0: [117  96 169 161 171  91 121  74  29 132  82 160 168 104 159 167  85 170
  90 124  88 148  43  74 156  59 108 158]
1: [113 102 121  99 169 153 161 191 127 122 134  82 110 164 121 126 151 141
 175 165 145  95 164  94 166  98 180  97]
2: [ 98 126 140 128 179 137 119 127  97 113 131  84 101 143 130 155 112 127
 108 167  42 115 164  86 159  39 115 119]
3: [148 158 116 146  68 117 107 103 155 132 125 153 137 104 146 110 116  95
 120  85 145 160 107 174  94 184  96 146]
4: [149 154 107 129 105 108 112 160 147 125 158 133 134 134 131 119 141  80
 112  94 164 142 129 192 102 169 114 147]
5: [154 112 153 124 129 119 140 141 108 156 122 136 152 116  91 148 134 178
 155 147 120 114 123 102 147 143 134  99]
6: [133 118 123  93 185 182 138 213 101 119 122  85 111 164 106 150 177 124
 155 166 124  95 169  68 193  86 145 120]
7: [ 43  83 134 140 134  61 207 100 179 129 169  83  98 158 165  69  63 177
 192 161 145 108 133 156 102 101 246  52]
8: [150  79 181 133 111 101  95 102  96 152 128 144 154 110 120 145 105 186
 185 118  76 155  88  36 176 152  90  95]
9: [ 93 100 137 112 163 118 184 158 147 126 138  80 111 156 136 106 119 162
 183 162 146  96 165 114 145  96 200  80]
10: [144 161 114 149  65 113 108 102 156 131 127 152 134 105 145 110 115  93
 121  81 142 162 104 179  94 182  99 148]
11: [130  72 165 137 121 115  84  81  96 144 120 147 137 112 140 144  91 181
 151 127  67 151  83  23 170 131  93 108]
12: [117 125 133 108 180 163 124 175  96 115 127  86 104 154 115 152 150 122
 130 164  83 108 167  74 179  63 124 124]
13: [107  95 143 118 152 127 145  95 133 110 147 141 149 149 102 131 154 159
 137 142 141 112 123 135  86 135 143 113]
14: [135 154 107 133  96  97 103 148 145 124 167 132 123 132 129 114 135  70
 118  88 146 148 112 192 109 160 120 145]
15: [144 159 115 146  67 112 107 100 157 131 125 149 135 101 147 113 114  96
 124  83 136 159 107 174  96 181 100 142]
16: [146 158 106 148  70 121 112 112 153 133 123 153 137 112 144 115 118  96
 118  85 149 162  97 173  99 185 105 150]
17: [ 46  90  93 134 180 191 190  79 181  80 112 105 113 195 153 114 134 156
 110 180 163 100 143 120  64 104 184 125]
18: [137 167 122 129 104  95 109 143 151 126 158 130 118 122 128 111 135  77
 118  84 141 146 133 191 114 149 111 145]
19: [152 168 122 139  84 119 114 106 156 133 113 152 135  96 137 114 123 103
 117  80 142 155 118 165 111 170  94 152]
20: [162 149  88 124 105 136 115 183 137 121 152 138 142 150 130 125 150  72
  95 103 202 143 134 193  99 185 112 164]

[152  93 171 127 121 108 109 118 100 154 125 142 151 110 107 146 118 183
 171 129  92 138 101  57 166 148 104  98] 8 11 5
[119 107 173 129 158  89 140  98  78 131 112 149 155 102 123 139 131 168
 149 120 113 119  84 110 143  88 142 120] 5 13 0
[110  99 155 119 160 111 146  96 117 114 129 137 154 140 102 136 154 167
 145 133 136 115 113 128 100 120 141 115] 13 5 9
[ 99  58 147 150 130 132  71  42 100 134 108 153 115 118 176 138  64 175
 107 144  60 155  73   5 158 102  94 127] 11 8 0
[131 116 124  94 176 174 143 213 106 121 129  88 111 164 106 141 174 127
 161 162 137  97 170  78 186  94 151 116] 6 1 12
[137 145 114 118 161 153 178 146 122 151 102 140 128 120  91 138 144 166
  75 194 171  70 174 164  99 106 176 129] 13 5 1
[ 72 112 141 135 162 109 149 109 126 116 144  80  96 147 145 123  90 142
 134 163  70 115 156 111 138  54 157  98] 2 9 12
[ 69 101 116 123 177 203 200  88 214  90 122 121 110 155 146  96 130 161
 125 186 166  75 186 122  76 111 194 104] 17 9 13
[140 126 128 122 133 137 150 142 113 149 121 137 135 123  94 136 138 158
 120 168 144 100 140 132 121 127 155 115] 5 13 1
[138 143 111 117 160 149 189 149 129 151 103 131 132 121  89 137 143 169
  86 194 174  66 176 172  96 109 187 119] 13 9 5
[151 119 150 123 136 123 149 136 112 156 115 134 148 115  95 145 132 178
 144 154 125 105 134 110 139 135 140 101] 5 13 1
[164 136  75 121  98 148 106 186 133 115 158 137 142 157 133 126 152  64
  95 106 204 147 132 190  95 190 114 167] 20 4 14
[148 125 141 122 135 126 154 143 115 155 119 136 143 118  89 139 138 170
 135 161 139 101 140 127 129 132 148 107] 5 13 1
[ 98  95 131 124 154 146 158  96 162 110 152 145 140 154 102 124 149 159
 129 156 148 101 125 133  80 144 162 109] 13 17 5
[ 61  80  75 122 185 219 188  72 241 103 137 176  90 134 160  84 113 168
  40 234 214  26 180 151  26 120 244 116] 17 13 9
[ 75  92 142 118 151  94 187 128 160 126 152  83 104 150 149  90  96 168
 185 163 140 102 162 130 127  94 211  68] 9 7 1
[125 110 183 142 163  84 136  92  54 140  94 159 159  84 143 145 104 170
 133 119  97 127  64  89 166  66 132 133] 0 11 5
[103  97 138 120 166 147 162  92 166 107 141 142 144 151 106 126 150 170
 124 160 151  96 146 134  75 137 154 109] 13 17 5
[120 107 127  99 168 151 156 193 120 123 135  86 112 160 115 127 157 139
 171 160 141  98 166  94 170  99 171 102] 1 6 9
[132 117 126 130 138 132 155 132 112 151 116 136 136 127 102 142 127 170
 117 167 138 100 125 124 126 124 163 112] 5 13 1
[ 78  94 123 125 164 126 151  82 131  96 135 128 142 185 109 132 166 163
 115 148 160 115 113 145  56 128 149 129] 13 17 5
[151  91 170 131 119 107 112 115  99 154 125 140 153 115 110 146 113 182
 173 128  92 140  97  57 166 150 108  97] 8 11 5
[ 89  11 164 154 133 136   6   0  83 121  98 163 105 106 221 149  25 185
 106 124   0 190  39   0 196  87  38 135] 11 0 8
[ 80 105 152 148 180 120 157  76  64 104  64 114 142 134 180 141 100 163
 126 130 104 143  84  77 147  38 134 150] 0 2 11
[ 59  89 148 131 147  64 215 109 184 133 156  80 109 151 161  74  71 194
 194 163 153  97 159 156 104 100 236  50] 7 9 1
[125 110 184 140 158  82 132  95  55 141  99 160 158  81 137 143 109 165
 140 117  99 126  62  91 167  70 135 130] 0 11 5
[103 131 142 128 183 144 112 125  88 109 129  82 100 139 126 164 115 121
  98 166  24 117 172  81 167  27  99 125] 2 12 6
[ 51  76 134 134 134  72 202 104 175 125 168  80 102 160 167  73  67 174
 194 163 147 109 146 152 101 102 238  53] 7 9 17
[136 149 113 118 162 150 180 145 125 152 101 138 128 117  89 139 144 168
  72 197 170  64 176 169  94 105 178 125] 13 5 1
[129 111 127 132 139 132 141 120 112 149 116 141 130 121 109 139 122 167
 110 166 126 105 117 110 128 120 154 116] 5 13 1
[127 110 186 145 157  76 125  93  39 140  96 159 161  82 141 149 106 165
 135 112  91 136  52  87 171  65 124 138] 0 11 8
[167 141  80 122 105 147 111 189 133 119 150 139 143 155 130 128 154  69
  93 105 210 145 135 187 101 188 112 171] 20 4 14
[100  99 148 123 163 103 147  92 101 112 124 131 152 150 111 138 156 166
 141 129 135 121 100 131 101 108 145 122] 13 5 9
